500 stands for zero in the data rows.
Here are some points:
np.array([293, 572, 427, 474, 464, 640, 360, 448, 652, 596, 382, 342, 450,
          518, 438, 315, 420, 614, 215, 456, 456, 334, 525])
np.array([331, 501, 397, 495, 470, 587, 446, 352, 634, 523, 372, 416, 515,
          601, 419, 342, 387, 652, 268, 515, 535, 271, 548])
np.array([552, 551, 436, 518, 468, 435, 456, 401, 543, 493, 499, 356, 473,
          566, 449, 659, 588, 621, 355, 580, 584, 575, 570])
np.array([472, 496, 573, 504, 619, 465, 606, 481, 480, 418, 493, 463, 598,
          491, 616, 581, 494, 386, 482, 565, 413, 598, 453])
np.array([578, 471, 409, 479, 499, 599, 545, 477, 611, 506, 595, 450, 527,
          622, 604, 528, 454, 560, 456, 573, 502, 484, 550])
np.array([347, 480, 383, 346, 427, 583, 463, 320, 628, 562, 443, 202, 475,
          606, 455, 475, 503, 643, 261, 439, 493, 405, 525])
np.array([547, 556, 525, 461, 475, 449, 483, 462, 520, 500, 504, 580, 613,
          645, 393, 495, 269, 363, 595, 265, 453, 365, 723])
np.array([501, 464, 392, 658, 556, 308, 413, 551, 352, 275, 493, 615, 418,
          219, 468, 565, 498, 310, 477, 550, 598, 605, 461])
np.array([625, 332, 468, 403, 534, 463, 483, 430, 536, 496, 441, 452, 519,
          478, 564, 577, 660, 471, 482, 513, 553, 684, 502])
np.array([572, 574, 583, 598, 477, 563, 565, 583, 553, 590, 563, 566, 537,
          531, 554, 529, 556, 551, 618, 593, 542, 495, 540])
np.array([399, 480, 468, 470, 501, 704, 557, 521, 654, 544, 479, 275, 451,
          568, 597, 594, 587, 597, 397, 560, 559, 453, 433])
np.array([485, 461, 436, 635, 489, 638, 532, 489, 574, 601, 503, 393, 524,
          578, 569, 547, 540, 659, 423, 553, 511, 509, 578])
np.array([624, 448, 479, 478, 529, 389, 469, 537, 405, 414, 490, 510, 508,
          410, 555, 568, 617, 409, 660, 472, 512, 596, 505])
Here are 10 more points, each followed by its number:
np.array([387, 477, 326, 620, 562, 559, 514, 590, 582, 441, 487, 308, 459,
          384, 654, 538, 548, 534, 450, 665, 594, 473, 388]) 0
np.array([354, 417, 451, 410, 485, 564, 466, 423, 557, 654, 435, 376, 450,
          569, 454, 349, 514, 644, 464, 355, 532, 360, 524]) 1
np.array([389, 462, 386, 463, 346, 654, 533, 368, 615, 537, 462, 268, 442,
          537, 469, 491, 550, 659, 339, 525, 511, 434, 455]) 2
np.array([642, 634, 613, 365, 439, 240, 459, 410, 285, 401, 576, 609, 585,
          427, 475, 531, 515, 193, 455, 432, 360, 540, 555]) 3
np.array([425, 559, 532, 573, 523, 592, 581, 538, 646, 497, 417, 491, 443,
          458, 597, 437, 479, 560, 463, 639, 489, 550, 444]) 4
np.array([654, 351, 466, 433, 464, 273, 563, 454, 322, 426, 548, 686, 434,
          296, 502, 576, 482, 283, 526, 490, 361, 635, 467]) 5
np.array([359, 507, 446, 373, 305, 603, 355, 441, 505, 594, 312, 430, 440,
          484, 390, 210, 483, 709, 358, 458, 512, 164, 512]) 6
np.array([504, 628, 598, 634, 639, 538, 502, 593, 476, 485, 536, 614, 551,
          525, 534, 525, 465, 445, 611, 557, 481, 473, 550]) 7
np.array([661, 451, 547, 417, 518, 455, 471, 545, 471, 623, 517, 524, 486,
          626, 556, 371, 463, 638, 517, 537, 425, 449, 574]) 8
np.array([527, 588, 564, 631, 598, 523, 533, 546, 566, 539, 534, 576, 626,
          528, 508, 534, 483, 521, 526, 565, 562, 471, 547]) 9
Which of these numbered points is nearest to each point below, looking only along the 5 directions in which the first points spread most? Its number follows each.
np.array([480, 491, 509, 549, 566, 481, 461, 590, 494, 518, 557, 677, 508,
          517, 616, 417, 419, 505, 611, 448, 478, 531, 501]) > 7
np.array([342, 537, 440, 492, 463, 545, 488, 400, 557, 528, 428, 392, 479,
          648, 485, 350, 417, 669, 499, 428, 565, 385, 421]) > 1
np.array([345, 412, 326, 458, 381, 607, 353, 321, 579, 573, 351, 169, 363,
          569, 394, 466, 462, 669, 248, 510, 459, 367, 472]) > 2
np.array([524, 349, 334, 654, 416, 372, 580, 480, 484, 156, 495, 360, 388,
          215, 469, 588, 410, 215, 535, 506, 572, 644, 242]) > 5
np.array([362, 553, 499, 495, 614, 571, 449, 471, 595, 572, 384, 341, 584,
          639, 497, 386, 460, 603, 378, 431, 528, 270, 493]) > 1
np.array([576, 454, 563, 501, 436, 177, 498, 448, 152, 301, 352, 675, 461,
          307, 424, 493, 450, 291, 538, 501, 436, 640, 326]) > 5
np.array([643, 638, 562, 368, 486, 390, 433, 461, 383, 630, 411, 521, 500,
          619, 412, 382, 508, 567, 467, 520, 394, 469, 585]) > 8
np.array([501, 626, 362, 582, 549, 472, 512, 455, 627, 516, 460, 347, 559,
          594, 591, 496, 453, 532, 315, 497, 519, 394, 648]) > 1
np.array([316, 469, 419, 499, 527, 690, 513, 552, 569, 514, 543, 399, 517,
          412, 542, 520, 535, 394, 537, 421, 567, 412, 489]) > 4
np.array([347, 608, 589, 588, 557, 542, 525, 447, 527, 568, 425, 497, 507,
          590, 440, 516, 422, 623, 452, 509, 542, 569, 452]) > 4
np.array([522, 500, 584, 440, 545, 404, 463, 627, 286, 415, 565, 612, 521,
          459, 434, 477, 448, 313, 704, 358, 450, 349, 470]) > 3
np.array([499, 347, 411, 453, 497, 377, 358, 713, 336, 423, 542, 494, 353,
          314, 483, 314, 425, 334, 649, 365, 379, 328, 432]) > 3
np.array([578, 441, 489, 421, 444, 552, 538, 547, 595, 553, 642, 439, 468,
          584, 459, 595, 493, 577, 491, 456, 444, 565, 535]) > 8
np.array([512, 360, 500, 403, 435, 390, 422, 532, 334, 402, 580, 526, 344,
          314, 419, 607, 484, 319, 656, 367, 363, 656, 331]) > 5
np.array([544, 554, 605, 634, 481, 539, 594, 532, 597, 578, 495, 597, 487,
          508, 478, 537, 531, 546, 500, 572, 597, 601, 543]) > 9
np.array([556, 233, 431, 351, 357, 295, 500, 481, 206, 232, 564, 530, 339,
          276, 459, 593, 466, 234, 650, 396, 352, 697, 221]) > 5
np.array([530, 557, 511, 616, 478, 573, 501, 613, 616, 537, 591, 595, 494,
          506, 508, 553, 458, 562, 548, 503, 566, 593, 588]) > 9
np.array([587, 425, 521, 421, 337, 314, 498, 468, 315, 400, 496, 682, 371,
          330, 465, 519, 473, 379, 503, 497, 373, 712, 471]) > 5
np.array([526, 627, 574, 565, 621, 498, 478, 534, 591, 522, 513, 620, 560,
          522, 502, 450, 483, 545, 510, 561, 576, 499, 584]) > 9
